Look-ups in named tables: a row name and a column name give one cell, copied from the table.

satinar =
         dodafov  gem  lino  satuz  tiri  fafef  rafifis  non  rerile
niralag      430  404   751    679   424    430      217  548     730
rerar        418  478   541    307   267    415      372  844     538
tinero       466  505   254    236   425    465      619  500     266
viri         469  497   266    274   448    468      607  455     274
bame         471  506   228    232   447    471      642  454     242
foduf        496  430   381    629   660    500      535   60     383
luto         435  398   747    723   454    436      221  488     733
vadeso       422  474   541    329   288    419      374  802     538
ril          429  478   500    320   309    426      408  757     498
musu         469  503   245    247   439    468      629  471     260
fepe         487  438   390    584   613    490      524  144     393
sosilo       486  440   389    573   606    488      524  163     392

dodafov of musu = 469
fafef of viri = 468
rerile of niralag = 730
rafifis of sosilo = 524
rafifis of rerar = 372
rafifis of fepe = 524
lino of rerar = 541
rafifis of bame = 642
tiri of luto = 454
non of musu = 471
rafifis of viri = 607
dodafov of fepe = 487
rafifis of tinero = 619
rerile of tinero = 266
non of tinero = 500
Which row has the largest rafifis? bame

ruro =
,lon,pomala,nipe,vuti,vob,botev,nol,vod,gidas,vanakin
nep,53,112,121,111,122,206,124,109,87,88
ril,79,78,107,96,119,209,82,104,96,93
mez,97,82,99,99,96,114,107,105,106,107
dededok,93,103,105,104,81,121,142,108,96,115
vasi,91,117,107,112,106,44,137,109,99,100
sanos,100,110,106,103,107,123,105,102,99,104
zef,120,110,104,107,112,86,97,103,108,102
faran,153,119,98,103,90,39,107,101,109,118
zepizim,85,88,106,104,102,140,143,110,97,103
biru,50,96,106,111,102,159,153,113,95,98
tem,54,90,113,103,132,203,85,103,98,88
mal,105,90,104,99,114,153,79,102,103,103

mez, vob -> 96
zepizim, nol -> 143
tem, pomala -> 90
vasi, pomala -> 117
mal, gidas -> 103
sanos, nol -> 105

Table tuv
	posot	dasem	vomunal	botapil	zisizel	sakem
gudo	99	169	131	129	210	108
fozav	113	142	131	135	83	152
bis	96	162	130	135	200	97
til	124	170	137	142	176	113
lim	97	126	128	133	54	148
runibof	121	130	115	148	47	167
kov	150	170	136	148	98	159
vez	118	180	135	141	144	124
namatut	132	143	129	143	64	167
gim	126	171	133	140	193	112
meluf	112	137	132	138	71	146
lof	147	121	127	142	48	186
vuk	133	139	122	138	115	164

lim, vomunal -> 128
fozav, dasem -> 142
meluf, botapil -> 138
namatut, botapil -> 143
til, zisizel -> 176
runibof, sakem -> 167
kov, zisizel -> 98
vez, posot -> 118
lim, dasem -> 126
til, sakem -> 113
kov, sakem -> 159
gudo, dasem -> 169
lof, posot -> 147
vuk, vomunal -> 122
bis, sakem -> 97
gudo, vomunal -> 131
Row with the largest dasem: vez

Table varo
,viru,dogap,tadad,sodud,surim
radin,208,135,181,157,212
boma,112,131,199,201,105
dod,150,151,203,162,24
lodet,199,169,147,180,235
lotovon,207,164,208,208,78
kopi,149,201,184,198,180
gefat,178,148,202,160,137
rezim,131,215,161,159,90

viru of dod: 150
sodud of lodet: 180
viru of lotovon: 207
sodud of dod: 162
tadad of lotovon: 208
surim of kopi: 180
Which row has the largest viru? radin

demen =
         zumem    bik  lovega   zisa    muk  ribimed  gorus  sinut  sanikag    fot
met      52354  38919   31093  30628  35385    30505  33990  31506    31145  47523
nozuva   26547  36134   42308  44590  38785    42955  41646  43426    41773  28408
tek      27355  35040   40732  45019  37329    41537  41972  43409    39676  26848
sadedip  55854  27940   17797  37067  21940    18938  38398  33314    12741  29358
vapaduk  18595  27783   37995  54389  31268    40273  47597  49358    33857   8825
fop      54878  56705   48154  16413  55073    44522  24843  25059    56265  81402
ludat    13337  30446   43629  54863  35654    45619  47608  50812    40846  10834
tesof    53700  47614   39372  23627  44981    37293  29491  28306    43361  64147
mit      31282  30906   34300  46238  31601    35678  42993  42969    31251  21427

What is the lovega of fop in demen? 48154
What is the ribimed of mit in demen? 35678
What is the ribimed of tek in demen? 41537
What is the ribimed of sadedip in demen? 18938
What is the lovega of sadedip in demen? 17797
What is the zisa of ludat in demen? 54863

bular.tsv
	dudefis	vima	venozu	damite	kek	dudi	nid
ninekis	79	145	67	157	109	115	108
nalu	153	137	124	157	97	180	209
vot	136	134	126	144	127	188	52

What is the damite of vot in bular? 144
What is the dudefis of nalu in bular? 153
What is the dudefis of ninekis in bular? 79
What is the dudefis of vot in bular? 136
What is the kek of ninekis in bular? 109
What is the venozu of vot in bular? 126
What is the venozu of ninekis in bular? 67
What is the vima of ninekis in bular? 145
What is the dudi of nalu in bular? 180
What is the dudi of vot in bular? 188
What is the nid of ninekis in bular? 108
What is the kek of nalu in bular? 97
What is the damite of nalu in bular? 157
What is the vima of nalu in bular? 137

lidizi
      bolin  mezo  nugeme  fis  novi  fer  bibobeb
zif      77    55      32   27    31   26       32
zano     51    60      43   30    33   41       65
goz      35    54      30   37    47   40       45
dom      27    54      53   36    30   17       25
lik      59    89      19   20    33   39       84

dom, fis: 36
zano, fer: 41
lik, nugeme: 19
lik, mezo: 89
dom, nugeme: 53
goz, bibobeb: 45
lik, fis: 20
zano, bolin: 51
lik, fer: 39

lan:
,dofeda,zot,veka,fezifo,nol,vipo,kevipa,bero,kisu,muzetuz
rif,13,69,71,43,65,65,30,62,12,36
lif,35,19,74,65,16,32,37,30,55,32
ver,9,37,41,5,5,45,44,25,44,52
mot,18,54,22,10,49,3,4,26,36,54
fegames,4,6,57,72,27,17,65,66,69,14
fum,72,13,74,63,55,35,71,56,39,29
zopu,75,51,10,41,53,41,52,59,50,68
sagufu,27,8,34,2,44,25,72,61,16,74
pufado,54,27,39,26,67,27,67,70,76,42
rabip,48,28,23,6,38,44,39,37,17,54

sagufu, kevipa => 72
fum, fezifo => 63
ver, dofeda => 9
fegames, nol => 27
rabip, dofeda => 48
rabip, kevipa => 39
rabip, zot => 28
rif, zot => 69
fegames, zot => 6
mot, bero => 26
sagufu, kisu => 16
mot, fezifo => 10
fegames, kevipa => 65
pufado, zot => 27
rabip, muzetuz => 54
rif, nol => 65
sagufu, zot => 8
rif, bero => 62
zopu, muzetuz => 68
rabip, fezifo => 6

